In the rows, 128 means zero.
name the system of each run:
trace 1, Z_703 (8 x 22):
[[116 129 148 109 111 137  72 142  84 150 107 172 159  89 126 139 101 164
  113 116  89 120]
 [110  81 109 142  77 118 115 117  97 126 122 128  96 144 128 111 144 140
   99  73 156 121]
 [183 120 142 141 104 158 112 137 140 132  74 134 142 142 142 150 186 131
  120 114 130 150]
 [130 133 164 102 104 136  87 138  96 102 109 133 182 137 148 107 123 125
  130 117  98 110]
 [108 139 111 130 109 156 122 130  67 118 132  88 117 145 116 125 157 133
   97 101 116  97]
 [136 160 124 140 114 171 111 123 113 160 102 164 113 113 101 150 145 151
  107  96 125 129]
 [119 109 136 121  90 122 108 106 126 138  89 167 144 106 154 126 122 140
  130  88 151 118]
 [140  76 120 137 106 113 102 135 101 127  90  93 147 139 166 152 161 118
  121 124 125 131]]
trace 2, Z_217 (8 x 22):
[[120 119 113  83 142 115  90 173  96  33 124  57 154 172 160 111 143  65
  121 142  70  92]
 [ 93 219 104 144 156 198 129 128  79 152 166  97  94 167  51 154 138 110
  102 114  85 121]
 [ 91 182 131 127 134 146 165  86 143 179 163 211 103  59  87 112  60 186
  139 106 163 109]
 [103  42  80 124 121  44 141  99 183 134  94 160 109  80 191 140  88 116
  152 120 191 125]
 [170  61 135 161 146  81 105 148 156 137  91  65 171 178 173 180 166  75
  156 184 109 191]
 [181 146 195 128 138 160 131 184  73 104 192  61 163 168  94 101 163 165
  116 192  70 141]
 [129 186 102  86 125 177 155 155 114  57 187 160  43 119  61  57 128 169
   75  93 118  76]
 [ 80 192  65 104 143 141 128  76 206 115  78 214  84 113 124 127  84  60
  147  52 167  99]]
trace 3, Z_927 (8 x 22):
[[140  74 108  95 121  79 145 130 166  92 110 170 117  63 177 108 109 154
  132 135 165 101]
 [124  68 104 127 129  81  75 159 133  94 106  91 129 179 153 147 135  61
  128 136  96 155]
 [160 166 182 153 130 179 136 139  94 144 147  73 165 177 105 129 167 139
  133 153 102 145]
 [120 176 135 105 124 167 152 130  92 120 168 159 106  81  95  92 113 194
  103 116 126  83]
 [ 83 137  74 112 132 106 114 111 173 122 116 192  70 118 109 128  79  91
  129  81 145 124]
 [126 115 122 150 143 104 136  95 184 149  77 112 163 147 179 169 133  66
  177 138 159 152]
 [151  80 156 141 128 117 131 146  72 146 126  63 185 106 171 157 157 171
  131 184 110 126]
 [144  98 141 132 106 129 105 174  80 124 183 135  85 136  71  97 128 191
   80 131  94 146]]
trace 4, Z_217 (8 x 22):
[[123 159 147 142 125 179  85 146  43 189 127 129 147 109  85 168 134 180
   95 127  68 131]
 [111 102 146 139  60 121 130 104 114 156 162 195  86 114  92  79  96 199
  105  70 173 134]
 [169  84 106 132  89 117 144 100 194 103  49 160 114 121 183 128 173 113
  137  82 197 128]
 [156 117 157 116 123 133  68 146 117 110  52  94 222 152 190 163 158  79
  146 145  80 134]
 [110 145 160 137 104 166 100 149  12 141 165  64 153 161  91 125 151 158
   92 126  76 111]
 [138 159 119 137  87 179 146 123 108 150 156 196  45  98  57 100 135 207
   77  70 156 118]
 [131 117 116 105  90 112 120  83 207 112  58 226 120 101 167 103 105 108
  155  60 193 120]
 [113  84 126 135 120 100  93 103 118 132  38  68 215 145 223 182 154  61
  165 130 129 120]]
trace 5, Z_877 (8 x 22):
[[ 86 145 144 142 129 126 151 100 106 150 170 101 142 150 121 114 101 122
  150 128 144 121]
 [142 128 103 142 141 137 160 124 140 154 123 137  99  84 125 153 142 162
  119 142 150 128]
 [127 112 126 116 125 101  99 137 169 118 120 177 115 128 125 121  93 113
  138 122 123 149]
 [132 105 132 132 132 108 143 127 140 103 136  86 139 158 152 115 136 104
  148 143 140 132]
 [150 152 127 125 158 149 138 153 117 123 132 106 134 117 119 146 142 138
  124 163  96 122]
 [101 154 129 122 134 138 128 125 118 130 162 155 105 127  91 105  94 141
  124 116 121 122]
 [112 136 104 141 120 130 156  98 151 133 122 138  99 132 126 126 132 119
  136  98 171 122]
 [131 120 116 127 145 113 115 124 160 134  93 135 148 113 158 162 121 101
  149 144 125 139]]
trace 6, Z_490 (8 x 22):
[[183  82 163 149 107 132 121 178  84 140 164 107 119 136 101 121 164 205
   93 161 104 159]
 [164 155 153  95  95 152 121 151 149  59 148 188  96 145  95  48 132 151
  107  89 132 114]
 [123 200  94  92 148 171 136 110 163  60  80 126 130 146 147 119 151  58
  140  88 131  74]
 [ 70 161 104 119 170 136  92 117  89 165  87  96 182 103 157 203 104  82
  144 145  81 104]
 [ 83  83 134 172  99 109 110 103  60 227 141 133 132  93 118 168  94 188
  116 121 139 146]
 [198  53 140 157  72 114 146 136 154 146 125 172  73 116 116 114 174 204
   98 113 176 170]
 [210 105 156  97 108 118 111 170 194  32  96 146 134 172 155  71 173  91
  133 126 126 143]
 [105 196 146  94 146 161 108 139  95  60 136  59 185 198 139 103 136  49
  151 127  80  90]]
trace 7, Z_619 (8 x 22):
[[136 113 132 156 120 120 153 124 150 153 162 142  84 142  93 117 122 151
  128 129 154 161]
 [172 135 126 113 143 130 149 140 177 102 108 146 128 104 147 128 140 130
  138 151 137 128]
 [106 132 116 107 141 115 124 133 127  86 134  97 143 146 153 116 118  89
  141 135 117 104]
 [ 99 153 124 148 148 140 126 125 104 156 161 106 119 150  94 143 111 121
  131 135 112 139]
 [125 134 129 129 135 127 135 126 140 159 140 173 113  88 109 138  96 167
  129 138 134 137]
 [133  92 101 118 124  96 141 125 170 105 118 145 103 111 152 120 125 122
  132 125 163 127]
 [139 119 124 133 144 116 129 136 151 110 116  91 140 165 149 140 146  80
  145 146 121 142]
 [123 149 160 125 145 138 122 141 100 134 162 105 159 138 114 126 108 136
  139 161  95 128]]
trace 8, Z_619 (8 x 22):
[[189  76 158 135  93 122 119 151 126 134 113 145 135 108 142 123 159 186
  112 141 135 154]
 [173 116 141 101  98 139 113 157 129  56 109 130 128 153 141  86 171 125
  109 107 122 110]
 [122 191 133 123 116 186 119 121  99 100 111 105 140 171 113 119 162  99
  117  90 111  96]
 [ 84 180 120 133 128 173 115 103  76 170 108 138 144 100 116 160 117 141
  119  99 112  96]
 [ 94  86 104 145  95 106 106 104 108 180 100 164 110  88 135 160 109 157
  115  94 151 133]
 [167  52 136 152  88  92 112 130 156 142  85 137 129 137 163 145 158 132
  130 120 160 170]
 [189  99 179 124 108 131 117 158 122  88 114  91 177 167 161 105 173 129
  133 150 112 140]
 [138 174 155 106 114 176 117 157  67  83 157 100 136 157  99  90 154 144
  101 119  85  96]]
trace 9, Z_190 (8 x 22):
[[131  85 156 134 140 102 112 145  84 167 126  95 187  91 159 165 114 159
  142 191  96 141]
 [128  59 127 139  94  90 117 156  93 125 181 127  80 140  96  93 121 174
   93 125 127 148]
 [186 148 140 129 101 160 151 137 176  85 126 160  85 165  98  81 175 133
  116  94 161 140]
 [135 190 128  80 151 159 123 123 155  66  82 133 171 126 165 117 132  73
  151 118 115  84]
 [ 47 156  90 124 162 127  97 117  80 157 122  90 149 127 133 179  86  80
  137 132  90 105]
 [103 115 131 180 126 129 133 110  96 232 158 145 109  99  87 173 101 186
  121 139 138 165]
 [187  60 148 139  91 102 165 128 162 138 129 168 109  84 151 104 145 204
  126 134 185 147]
 [183  71 119 104 107  96 117 164 172  36  94 107 127 165 173  92 174  85
  127 128 134 129]]
trace 10, Z_927 (8 x 22):
[[164 128 114 112 144 131 146 163 151  62 152  99  95 164 118  97 158 110
  118 144 119 124]
 [115 199 135  93 160 160 116 140 121  94 139 121 154 140 117 117 108  96
  139 137  85  99]
 [ 60 173 112 134 149 138 147  90 100 165 157 122 128 114 112 142  80 122
  143 118 135 103]
 [112 108  97 153 151 102 151 111 156 189 132 150  99  83 125 171 100 147
  140 149 157 152]
 [162  53 143 134 126  67 128 142 175 130 127 138 135 119 161 127 118 137
  150 164 145 170]
 [168  83 141 120 124 104 129 169 119  73 151  69 131 172 144  99 160 120
  122 160 107 138]
 [138 188 142 108 148 173 123 164  96  84 165 102 122 162  85 102 143 127
  110 139  77 111]
 [ 77 216 119 112 150 165 142 103 123 135 157 166 111 115  85 107  80 124
  136 102 124  91]]
trace 11, Z_490 (8 x 22):
[[142  87  72 146 133 126 151 138 119 141 114 110  75  88 133 170 171 165
   90 133 142 128]
 [153  90 148 128 115  97  73 154 169 126 107 184 131 143 127 127 104 116
  136 129 110 180]
 [137 125 166 136 102 130 152 107 128 104 138  85 160 180 153  87 149 110
  154 119 157 119]
 [144 164 120 112 160 162 141 164  92 104 153  86 126 123 111 132 153 141
  107 162  84 103]
 [ 85 166 113 105 133 137 106 124 121 132 136 186 108 102  96 120  73 132
  120  99 113 108]
 [109 127  92 149 117 130 148  86 156 155  86 144 111 112 150 158 138 112
  139  94 180 122]
 [156  74 125 141 136  95 108 145 139 146  93 106 155 117 167 174 144 120
  136 169 115 162]
 [132  82 173 138 100 103 107 148  94 128 168 106 145 169 117  97 119 148
  126 137 114 155]]
trace 12, Z_703 (8 x 22):
[[117 145 161  83 138 114  96 146 126  98 143 159 164 115 131  94  73 126
  143 140  90 112]
 [ 88 133  80 134 132 128 157 115 107 112 156  83  84 149 114 122 140 112
  115 109 148  97]
 [149 160 121 150 152 156 132 124 154 173 106 157 120 108 107 173 132 136
  134 136 126 153]
 [111  98 143 116 114  90 120 114 137 133 129 157 147 104 154 114  81 140
  150 127 147 125]
 [139  80 102 139 132 101 137 143 126 112 132  80 108 146 145 138 154 117
  120 145 134 138]
 [160 149 153 131 140 144 114 157 141 124 142 136 132 154  99 122 128 127
  131 148 100 154]
 [115 160 134 106 127 142 151 115 126 100 152 137 124 122 124  88 113 134
  134 117 140  95]
 [109 148  83 126 149 138 140 119 134 126 105 119 108 109 137 158 135 107
  124 125 132 106]]
trace 13, Z_877 (8 x 22):
[[114  83 169 124  95  89  90 121 110 134 116 132 186 136 165 115  96 128
  151 125 128 134]
 [162  76 126 135 112 123 129 158  90 113 128  81 121 127 145 132 179 162
   96 146 120 127]
 [160 156 151 117 110 170  93 157 113 108 119 157 124 144  93 112 147 145
   98 109  93 132]
 [ 97 157 133 115  95 153 128  98 100 108 123 131 139 142 134  93 127 117
  126  72 150  82]
 [104 126  92 137 125 140 114 109 102 157  76 114 133 108 149 179 147 115
  118 103 132 107]
 [115  91 147 146 113 105  79 127 111 181 110 149 155 120 133 161 100 142
  134 130 110 161]
 [164  66 158 139  90 105 134 140 118 128 141 123 131 130 143 105 146 174
  121 135 147 146]
 [181 122 133 107 112 147 115 165 135  68 101 133 121 136 132 105 178 137
  101 121 111 118]]
trace 14, Z_442 (8 x 22):
[[ 93 115 157 142  61 126 113  98  95 112 142 103 136 220 124  73 136  95
  134  56 158 126]
 [172 185 127 141 127 215 157 130 101 143 102 112 124 112 110 155 206 169
   95 118 127 108]
 [104 122 132  93 101 123  58 137  96 133  86 194 153  79 139 134  87 145
  112  95  94 109]
 [ 84  98  93 155  87 120 128  88 119 139 108 115  94 169 136 129 144 100
  121  58 177 122]
 [182 114 135 160 118 158 117 139 127 159  74 117 145 129 142 179 191 143
  118 134 125 158]
 [142  88 170 111  80 117  86 148  81 109 122 135 166 128 143  96 127 161
  117 117 107 120]
 [123 146 111 127  97 165 133 132  99  96 139 123  80 158  93  92 155 133
   94  76 135 101]
 [140 179 123 120 124 174 102 117 142 137  72 175 135 118 122 149 142 117
  123  90 119 122]]
trace 15, Z_442 (8 x 22):
[[134 127 105 141 185 115 160 137 138 150 146  90 127 101 134 171 126 131
  145 194 118 139]
 [122  95 142 126 148  78 124 147 142 138 179 144 122 116 118 119  71 147
  143 173 116 158]
 [139 126 121 125 143 107 177 129 180  98 176 127  85 144 116  90 117 124
  142 146 160 137]
 [150 165 121 106 178 132 142 147 177  93 127 126 135 124 135 132 121  98
  148 170 107 127]
 [ 90 153 137 113 163 112 128 122 122 126 158 106 161 131 134 126  75 102
  160 160 106 116]
 [ 97 137 108 147 161 118 170 115 127 163 178 110  98 109 103 139  98 144
  137 158 141 130]
 [139 105 113 130 156  95 144 139 180 140 142 163  99  93 122 139  98 144
  139 162 143 156]
 [141  96 127 118 141  81 140 137 180  92 137 120 125 146 154 110 114  97
  155 154 141 144]]
trace 16, Z_190 (8 x 22):
[[152 105 107 134  75 140 134  99 159 129  58 178 105 102 156 128 164 145
  117  65 188 118]
 [156  94 135 126 108 120  87 126 138 112  42 104 189 150 198 156 166  76
  145 120 120 134]
 [106 116 163 135 104 133  62 151  35 137 131  75 182 175 126 141 135 117
  116 125  66 132]
 [117 153 144 141  79 180 116 129  55 155 160 155  93 130  66 105 133 195
   80  74 123 112]
 [152 147 109 117  86 167 143  95 164 115  65 205  99  88 142 114 154 152
  114  54 185  98]
 [130 104 107 117 117 115  93 104 152 113  25 115 182 128 213 173 151  59
  156 108 139 117]
 [102  92 154 155 118 114  61 147  43 176 120  58 194 171 137 177 130 109
  131 147  68 157]
 [129 121 168 153  73 156 115 141  43 172 183 140 104 129  60  97 131 224
   78 102 114 132]]

runs to name:
trace 17 (2 x 22):
[[166 150 128 123 100 166 145 128 155  67 107 120 105 182 124  85 190 101
  116  81 155 111]
 [123 209 127  93 142 187 105 120 118 102  73 142 173 111 147 142 138  95
  134 105  97  78]]
  Z_217
trace 18 (2 x 22):
[[174  75 140 137 114  97 100 152 171 121  95 142 134 148 146 138 143 111
  135 141 126 177]
 [164 131 183 118 115 137 139 140 122  89 145  93 173 164 146  86 148 131
  146 149 122 122]]
  Z_619
trace 19 (2 x 22):
[[157 107 139 135 146 113 134 132 144 148 106 113 161 105 162 161 140 134
  149 169 126 146]
 [130  90 143 113 124  95 110 157 109  98 156 109 137 140 136 103 114 136
  124 151 104 130]]
  Z_619
trace 20 (2 x 22):
[[116 138 112 121 148 121 193 108 146  99 157  88 120 119 149 108 129 123
  149 147 168  94]
 [126 153  85 124 181 133 126 148 153 132 119 134  99 104 114 171 119 106
  123 155  97 135]]
  Z_877
trace 21 (2 x 22):
[[152 101 154 136  88 130 114 139 110 132 140 155 115 128 107 102 135 177
  107 112 129 142]
 [170 135 125 119 105 158 137 134 147  92  98 147 108 133 129 108 174 138
  111  99 147 117]]
  Z_619
trace 22 (2 x 22):
[[ 90 143 105 114 162 114 134 130 120 111 153  96 125 136 131 130 101  94
  139 144 110 109]
 [112 146 113 146 158 132 139 127 129 166 160 133 100 119  88 149 102 141
  129 146 120 147]]
  Z_190
trace 23 (2 x 22):
[[172 133 141  75 123 127 117 144 174  71  80 185 155  78 171  98 124 133
  135 127 125 102]
 [ 89 103  93 106 133  98  88 151  97  72 129  79 124 171 143 122 123  64
  119 122  88 109]]
  Z_877
trace 24 (2 x 22):
[[129 149 178 110  82 162  99 131  66 101 133 113 167 162 122  81 142 145
  116  96 107  98]
 [102 185 104 120 113 191 130 118  80 130 124 142  96 113  92 125 141 155
   89  74 124  81]]
  Z_442
trace 25 (2 x 22):
[[170 167 159 136 123 174 132 132 139 141 115 153 138 129 106 130 153 152
  127 127 128 141]
 [104 136 126  96 112 121 123 118 124  97 121 151 136 106 147 100 104 128
  130 105 136  89]]
  Z_877
trace 26 (2 x 22):
[[160 125 130 111 119 122 123 138 184  67 107 134 124 174 144  98 149  77
  142 113 138 134]
 [120 188 130 108 155 168 125 128 105 100 108  82 173 143 149 141 147  87
  141 134  97  90]]
  Z_217
trace 27 (2 x 22):
[[100 171 134 133 148 140 109 123 137 148 137 145 134 151 100 137  91  98
  147 124 109 142]
 [110 133 129 138 139 125 163 105 127 164 149 134 127  89 131 132 102 162
  142 141 155 119]]
  Z_619
trace 28 (2 x 22):
[[142 203 133 155 204 161 160 132 159 179 171 119 122 128  78 169 112 126
  153 192 102 162]
 [104 121 146 105 154  81 153 112 151 140 163 167 152  56 152 110  44 162
  168 170 142 115]]
  Z_442
trace 29 (2 x 22):
[[144 170 135  83 144 142 101 156 152  68 126 163 134 132 119  95 109 101
  131 125  88 112]
 [ 62 170  94 119 140 138 137  97 108 117 135 108 124 140 127 125 106  84
  139  99 133  87]]
  Z_217
trace 30 (2 x 22):
[[181 144 155 154  77 187 156 113 118 122 103 116 123 162 125 106 214 158
  109  83 169 122]
 [149 153 127  77 115 159  77 146 119  75  54 159 168 102 162 128 149 113
  112 101  86  88]]
  Z_190
trace 31 (2 x 22):
[[ 75 136 101 100 133 131 119 141  44 115 166 110 118  89 115 118 102 163
   93 127  94  70]
 [115 126  81 154 113 132 127 106 159 168 120 191  47 118  85 145 122 137
  106  78 165 150]]
  Z_190
trace 32 (2 x 22):
[[127 175 135 153 135 186  98 147  73 183 143 130 112 140  61 165 139 153
   97 126  76 154]
 [126 137 141 110  97 136 123 107 141 148 109 224 121  61 125 109  92 185
  123  88 157 110]]
  Z_619
trace 33 (2 x 22):
[[100 152  93 132 169 132 139 122 131 156 128 128 115  92 123 171 106 125
  134 149 121 119]
 [107  86 117 142 134  79 121 118 149 163 134 144 124 115 139 152  85 126
  149 144 143 159]]
  Z_442
trace 34 (2 x 22):
[[131 117 122 164 121 144 191 120  87 161 186  85  85 114  98 128 159 202
  102 142 166 120]
 [180 114 118 108 130 120 120 157 195 102 109 213  82  90 114 113 122 156
  114 126 132 150]]
  Z_217
trace 35 (2 x 22):
[[ 82 112 159  91 119  73  65 134 119 105 123 150 191 129 161  98  48  88
  165 128  92 115]
 [ 96 105  85 175 126 129 162 113  80 155 150  34  97 167 123 162 169 124
  110 124 150 124]]
  Z_217
trace 36 (2 x 22):
[[ 74  80  76  94 114  87  63 130  99  94  64 118 140 122 184 151 116  68
  118  93 107  89]
 [107 122 145 190 105 146  90 116  88 205 121 100 137 195  97 174 143 108
  124 107 113 181]]
  Z_190
trace 37 (2 x 22):
[[151 180 157 139 177 156 143 167 117 132 198  97 125 153  68 125 120 144
  130 192  78 153]
 [107 184 115  88 154 140 156 131 147 107 175 195  86  72  87  90  69 163
  123 128 127  93]]
  Z_619
trace 38 (2 x 22):
[[142 135 111 117 107 132 161 120 166  94 142 175  65 119 103  82 132 151
  113  92 171 116]
 [130 140 104 105 137 123 118 109 185  97  65 151 146 123 175 142 127  68
  155 112 142 116]]
  Z_217
trace 39 (2 x 22):
[[176 121 155 113  76 152 108 127 135 108  75 180 143 113 150 108 160 158
  115  87 144 120]
 [121 113 105 114  85 141  93 124 102  87  73 121 127 152 156 123 165 100
  104  67 129  96]]
  Z_927
